In the rows, 128 means zero.
Turns, then the turns between two rows, first turn first; the first pair answered:
dep (before -> after):
[ 69 155 164 113 141 113 151 147 156 146  94 102 106 131 120] -> [ 83 149 173 142 118 143 159 114 167 144 113  96 103 134 101]
[148 111 150 171 111 152 139 119 114 109 129 130 146 121 132] -> [131 129 119 103 136  98 124 166 113 121 113 121 130 112 159]
[103 138 115 114  86 136 148 115 130 152 140  88 110 147 131] -> [100 133 146 161 102 146 156 129  98 131 114 133 134 160 144]
[139 129 145 143 139 132 122 115 140  98 127 134 136 107 102] -> [126 132 133 115 154 109 115 141 136  99 116 137 130 102 114]
Tete (before -> after):
[125 113 137 135 178 142 146 161 119 143 115 163 109 138 162] -> [114 126 131 115 179 132 145 162 113 150 110 153 105 144 161]
[187  59 135 173 121 132 115 160 135  94 175 141 125 111 156] -> [166  73 121 123 139  86  96 193 126  97 157 137 125 108 174]
[156 103 123  95 118 134 127 152 170 139 152 111 127 102 142] -> [152 109 118  87 117 131 128 149 166 143 151 106 124 108 143]
Vapod (before -> after):
[137 149 109 118 114 147 133 111 127 143 147 100 110 121 104] -> [157 138 111 122 125 151 138 131 129 144 151 114  98 118 124]
[131 126  94 102 112 101 122 132 138 161 141 112 129 128 150] -> [140 118 100 116 134 109 139 161 129 152 132 141 116 120 163]
[ 93 149 123 102 161 130 156 149 116 112  99 145 100 123 114] -> [ 81 158 113  84 135 123 134 118 122 126 110 115 112 127  99]
[178  92 122 134 113 115 135 103 153 138 165 128 132 131 151] -> [171  93 143 155 138 124 162 131 138 119 139 165 120 129 155]
Now pairs of rows:
Between the rows of a pair lie two turns.
[158  98 150 161 126 135 107 143 121 169 119 122 135 141 187] -> [128 129 116  90 130 112 108 141 140 184 127  85  99 131 167]	Vapod then dep
[106 137 133 127 128  89 106 119 100 102 110 115 179 145 113] -> [142 116 107 113 112  98  95 112 119 130 146  89 173 143 131]	Tete then Vapod
[149 123 133 116 118 145 130  99 146 129 128 143 108 141  93] -> [166 106 133 124 127 142 124 123 152 118 129 157 111 132 108]	Vapod then Tete
[128 127 155 184 135 173 173 129 119 134 122 172 106 134 120] -> [116 131 141 144 166 114 146 187 115 121  97 178 108 122 149]	Tete then Tete
[122 114 109  89 156  93 118 160 138  97 140 135 127 101 158] -> [152  91 134 152 135 154 145 120 151  89 168 145 116 100 131]	dep then Vapod
[101 163 114  99 103 126 128 156  71 161  87 142 125 149 138] -> [123 149 101 103  73 151 127 120  83 183 123 119 122 154 133]	Tete then Vapod
[112 154 101  94 134  99  84 146 105 140 126 111 140 158 162] -> [172 111 117 158 113 169 104 116 128 148 172 118 131 152 150]	dep then Vapod
[114 143 126 115 135 100 123 134 130 124 125 117 128 117 122] -> [119 141 121 110 122 110 128 122 132 135 139 103 127 119 121]	Vapod then Tete
[105 137 112  77 120  68  78 160 117 120 107 105 168 117 151] -> [101 146 116 104  71 145 117  69 117 155 139  75 156 146 110]	Tete then Tete
[105 148 139 145 122 145 126  99  95 138 114 141 143 145 122] -> [121 130 150 161 131 138 116 123 101 118 113 160 150 133 134]	Tete then Tete
[ 75 129 142 170 109 192 175 104  95 121 113 156 109 136  76] -> [ 96 107 158 177 145 146 147 178 100  80  95 190 125 108 109]	Tete then Tete
[123 155  93  83 155 143 151 118 160 175 140 133  87 131 140] -> [125 140 135 162 168 173 167 128 128 147 115 184 114 146 146]	Tete then dep
[167 131 135 116 138 138 127 112 149 109 112  83  97  89 137] -> [160 136 133 111 152 122 120 139 138 107  96  96  97  89 155]	dep then dep
[ 86 154 146  97 126 111 127  91 185  95 133 107 101  89  49] -> [ 72 162 144  84 151  78 120 132 165  88 107 128 107  89  73]	dep then dep
[173  81 133 115 115  94  89 149 132 149 142 112 160  94 138] -> [168  84 136 117 147  96 113 187 116 147 123 139 141  96 156]	Tete then Vapod
[158 122 121 146 110 181 164  97 129 170 153 109  96 135 134] -> [172 103 139 175 144 172 164 144 126 135 137 149  95 117 150]	Vapod then Tete
[131 119  93  97 125 124 142 149 125 193 130  98 110 147 206] -> [132 115 112 139 138 161 178 152 113 185 119 124  93 152 202]	Tete then Vapod
[105 150 122  97 140 128 148 111 154 129 123 120  89 109  97] -> [ 93 155 128 103 161 112 146 138 136 116  98 139  99 110 112]	dep then dep
[103 156 125 105 123 114 126 139 132 139 119 119 124 132 119] -> [133 139 117 113 111 135 128 129 141 153 144 109 120 132 123]	Tete then Vapod
[137  99 159 120 108  92  78 138 112 123 120 145 179 107 101] -> [149  95 141  94 111  87  74 151 115 140 128 132 167 106 121]	Tete then Vapod
[180  95 106 134 109 143 122 146 138 157 171 117 128 126 164] -> [100 142 154 167 142 147 162 140  88 111 102 163 133 141 116]	Vapod then Vapod
[125 118 126 118 107 113  93 116 139 125 148 109 156 110  85] -> [148 102 111 107 127 106  95 151 141 136 157 115 142 102 114]	Vapod then Tete
[118 129 114 162 110  98 127 144 107 161 127 125 155 140 154] -> [141 116 106 156 118 111 138 155 124 167 143 122 134 129 158]	dep then Vapod
[129 121 134  99 107 136 120 101 170 137 165 101 110 122  77] -> [151 101 151 133 151 153 151 162 163 119 147 151  87 114 112]	Vapod then Vapod
[150  93 124 134 136 132 121 114 174 140 162 104 110 104 121] -> [139  97 136 139 171 123 137 159 157 126 133 139  98 101 141]	Vapod then dep
[147 121  94 110  89 142 122 100 119 191 158  87 126 158 150] -> [171  98 113 147 129 157 146 156 109 177 144 137 111 151 182]	Vapod then dep
[122 132 131  94 110 114 113 101 163 116 146 100 121 106  94] -> [156 106 140 123 150 130 136 161 156 107 140 145  98  94 130]	Vapod then Vapod
[ 86 137 139 123 120 143 152 108  50 130  84 152 148 160 120] -> [111 130 121 109  90 173 162  68  87 152 128 113 125 147  94]	dep then Tete
[152  99 142 142 137 136 146 140 143 125 140 113 128 104 122] -> [133 114 128 111 145 105 134 160 137 131 126 107 124 103 131]	Tete then Tete
[ 93 149 163 153 151 132 141 178  94  68  80 198 163 132 142] -> [ 63 185 124  74  88 103 104  88 131 101 115 102 172 134  89]	Vapod then dep
[148 100 101  88 125 129 114 117 146 187 125  77 152 132 138] -> [148  87 144 165 141 149 131 137 108 152  90 137 181 148 151]	Tete then dep
[148 125 128 115 133 105 106 125 146 127 134 125 138 104 133] -> [131 133 145 131 147 108 123 139 136 114 112 152 135 104 128]	Vapod then Vapod
[196 114 104 153 107 142 120 121 180 153 156 111 118  96 116] -> [178 128  86 106 131 103 108 162 172 161 137 109 111  93 141]	dep then dep
[128 133 104  90 138 139 158  87 127 145 156  79  98 141 142] -> [109 142 104  79 165 110 154 133 102 136 121 102 105 143 168]	dep then dep
[115 163 100  74 113  90  98 107 148 131 154  82 140 121 127] -> [114 149 163 187 123 132 128 114  95  93 110 156 176 147 135]	Tete then dep
[ 88 152 136 117 117 120 115  98 118 130 108 114 146 134 106] -> [116 129 156 164 114 144 116  96 126 112 123 130 152 128 101]	Tete then Tete
